j_236: [153 153 157 143  95 102 156 159 158 150  97 155 151  93 147  95]
j_9: [ 58  96  71  39 159 155  69  58  52  49 159 102  45 167  55 161]
j_822: [152 152 143 167 144 127 144 146 154 157 127 125 158 126 156 128]
j_756: [142 126 143 155 133 132 135 138 142 147 133 122 148 132 146 134]
j_125: [136 135 135 134 120 122 136 138 137 136 120 136 136 120 135 120]
j_393: [146 126 136 165 134 133 139 141 154 154 133 142 155 134 152 135]
j_383: [138 129 133 150 128 144 135 135 141 144 135 127 145 130 135 130]
j_734: [ 78  96  81  78 164 159  81  74  74  77 163  98 143 134  81 167]
count j_393: [134]
2
gone j_734: [ 98  77 163  74  78  81 143 134  74  81  96  81 159 167  78]
[164]
gone j_393: [142 133 155 126 152 165 154 134 133 139 154 146 134 136 135]
[141]
count j_383: [145]
1
count j_822: [144]
2

j_411: [217 204 148 210 149  63 211 160 134 155 169 108 149 167  81 151 142 217
 219  68  97 136 178 217 183  86  88  47 168 146 215]
j_687: [121 109 132 142 173 145  81 148 115 137 186 126 140  52 125 126 117  87
 145 165 117 125  79 133 112 116 186 138 158 111 138]
j_582: [ 79 109 157 159 110 135 130 136 218 109 116 117 121 138 106 134 117 164
 133 141 148 114 134 116  69 106 127 127 158 139 107]
j_310: [135  96 157 176 152 135 130 178 115 164 116 126 130 153 118 159 168 138
 120 153  97 136 101 167 141 137 107 104 149 146 168]
count j_411: [217]
3
find: [ 47 168 146]
j_411

j_606: [119 116 113 124 142  84 181 108 175 119 142 148 124 115 145  90 137 149
  68  81 153 139 126  88 134  88 179 102 172 117 170 155 148 115 163 101
 140  77 169 101 131 155 136 136 156  90 148 150  90  52 156 119 111 146
 172 153]
j_777: [160 100 118 126 163  85 175 124  49 180 177 110 148 139 107 130 144 136
 142  83 169 112  67 167  95 145 130  95 125 116 187 147 146  88 172 120
 140  69 125 106 129 153 124 144 166 138 152 129  84  82 147 122 103 159
 148 153]
j_536: [165 106 115 125 154  84 177 118 125  98 149 134 130 138 117 152 144 127
 115 116 106  88 142 121 149 122  51 157 104 176 113  91 114  95 151 160
 129  99  97 113 122 119 126 148  82 149  78 107 116 128 137 109 157 141
 120  98]
j_66: [170 113 113 124 144  84 180 111 113 100 132 116  96  83 117 146 153  94
 154 136  99 104 153 143 137  60  75 143 118 152 109  69  89  71 160 163
 123 138  90  96 115  88 192 153  82 161  97  67 161 153 159 117 104 141
 150 142]
j_660: [162 102 117 126 160  85 176 122 193 126  99 138 127  79 100 106 153 125
 118 120 193 120  74  99 172 149  60 141 116 175 102  81 117  95 167 158
 140 128  99 108  51 102 167 148  89 137  99  72 154 139 144 113 142 152
 149 136]
j_726: [169 111 114 125 148  84 179 113 149 159 147 112 104 176 159  87 144  96
 118 130 140 194 166  76 120 189  62 148 112 149  97  82 103 103 167 163
 113 153 105 122  97  94 147 144 103 147 116  71 128 140 125 117 139 153
 121 153]
j_731: [163 104 116 126 158  84 177 119 170 118  71  61  71  89 112  95 150 138
 144 148 222 156 134 157 182 121 165 104 159 101 199 151 151  98 176 120
 128  92 157 112 145 140 128 129 178  83 163 115 106  65 150 132 112 148
 151 162]
count j_606: [52]
1
find: [160 100 118 126 163  85 175 124  49 180 177 110 148 139 107 130 144 136
 142  83 169 112  67 167  95 145 130  95 125 116 187 147 146  88 172 120
 140  69 125 106 129 153 124 144 166 138 152 129  84  82 147 122 103 159
 148 153]
j_777
gone j_606: [113 137 156  77 102 172  90 146 155 116 155 179 163 117 175 115  88 136
 148 111 131 101 156 136 145  90  81  84 150 148 115 124 140  88 148 142
 124 119 142  90  52 172  68 153 149 153 119 101 108 169 139 134 126 181
 119]
[170]
gone j_777: [153 177  67 187 126 146 160 124 172 138 163 106 116 122 130 100 125 144
  88 180 147  95 136 148 167  49 130 169 120 110 147 159 144 129  83  82
 142  95 118 166 139  69 129 148 153 124  85 107 125 112 145  84 140 175
 103]
[152]

j_975: [ 39 100 216 156 105  90 157  71 121 159  82  81  87  89  52 113 107 184
 149 138 115 140 121 167 135]
j_146: [ 45  97 207 153 105  94 159  80 118 156  90  82  86  92  57 112 110 149
 184 131 109 141 121 167 135]
j_62: [ 39 100 216 156 105 159  52  82  90  89 107 157  81 121  71 113  87 184
 149 138 115 140 121 167 135]
find: [ 90 157  71 121 159  82  81  87  89  52 113 107]
j_975
find: [ 39 100 216 156 105 159  52  82  90  89 107 157  81 121  71 113  87 184
 149 138 115 140 121 167 135]
j_62

j_220: [159 107  38 166 152]
j_48: [158 115  61  62 142]
j_293: [159  98  99 165 155]
gone j_293: [159 155 165  99]
[98]
gone j_293: [159 155  98 165]
[99]
gone j_48: [ 62 115 142 158]
[61]

j_648: [217 192 217 217]
j_195: [162 203 196 195]
j_934: [196 218 196 203]
j_132: [162 174 132 162]
count j_934: [195]
0
count j_648: [217]
3

j_276: [145 129 156 212 145]
j_370: [174 129 151 212 145]
j_188: [174 129 151 129 127]
j_515: [184 157 177 191 105]
j_447: [141 128 138 165 141]
j_656: [ 94  99  92  99 172]
j_923: [200 171 199 170  90]
count j_188: [129]
2
loc: [105]
j_515, 5
count j_276: [145]
2
gone j_923: [171  90 170 200]
[199]
gone j_923: [170 199 200  90]
[171]
count j_447: [141]
2

j_495: [113 117 118 115 101]
j_164: [185 176  41  22  18]
j_169: [ 74  82 187 196 195]
j_890: [ 21 201  48  39  38]
j_695: [201 189  50  39  38]
j_123: [121 125 100  92  79]
j_608: [ 75 196  37  26  20]
find: [201 189  50  39  38]
j_695
gone j_169: [187 195  82  74]
[196]
gone j_495: [115 113 117 101]
[118]
loc: [48]
j_890, 3
loc: [92]
j_123, 4
loc: [22]
j_164, 4
loc: [74]
j_169, 1

j_722: [ 76 164 219 137 191 170  48  82  30  72  91  64 127 104  53 102 188 214
  49 119 197 129 196 153 222  69  29]
j_151: [203 206 141 149  60 195  46  58 101 198  28  29  60  97 161 179 213  65
 179  82 216  55  88 230  42  39 152]
j_987: [202  88 134 196 215 222 223 189 134  92 210  36 160 202 146  43 177 224
  67 111 207 188 221  71 160 114 121]
j_231: [104 116  43 150  43 131 227 126 152 141  49  46 193 176 225  97 213 114
 130  91  36  75 156  90 156 191  36]
j_439: [ 31 156 219 103 220 198  41 148 117 206  92 188 105 186  94  51 212 132
  62 227 178 203 225 183 107  70 224]
j_886: [ 60  71 106 127 148 141 220  83  39 112 184  59 194  28 198  27 158 174
 156 190  99  40 187 204 158 120  87]
j_94: [168  85 208 181 222 219 187 134  36 111 197 185 142  80 220 138  97 181
 115 144  62 117 224 216  60  95  41]
j_972: [ 90 173 157 224 123 114 204 212 160 225 132 132 151 120 125 101  32  96
  93  43 209 197  98 169 122 211  81]
j_569: [ 45  78 184  74 121  48  59 224 156  41  75  97 122 210 130  61 132 118
  53  31 104 169 188  43 117 162 159]
gone j_439: [225  94 183  31 212 186 103 156 206 117 227 203 132 105  41 220  62  70
  92 107 178 219 188 198 148  51]
[224]
find: [ 61 132]
j_569
gone j_569: [104  31 156 169 224  48  74 118 159  75 121  53 122  78  43  97  41 117
  61 162  59 130 188 132 184 210]
[45]
gone j_569: [224 162 118 184  53  59 132  74  48  45 210  41  78 121 156 188  61 130
  43  31 169  75 104 117 159  97]
[122]
loc: [74]
j_569, 4

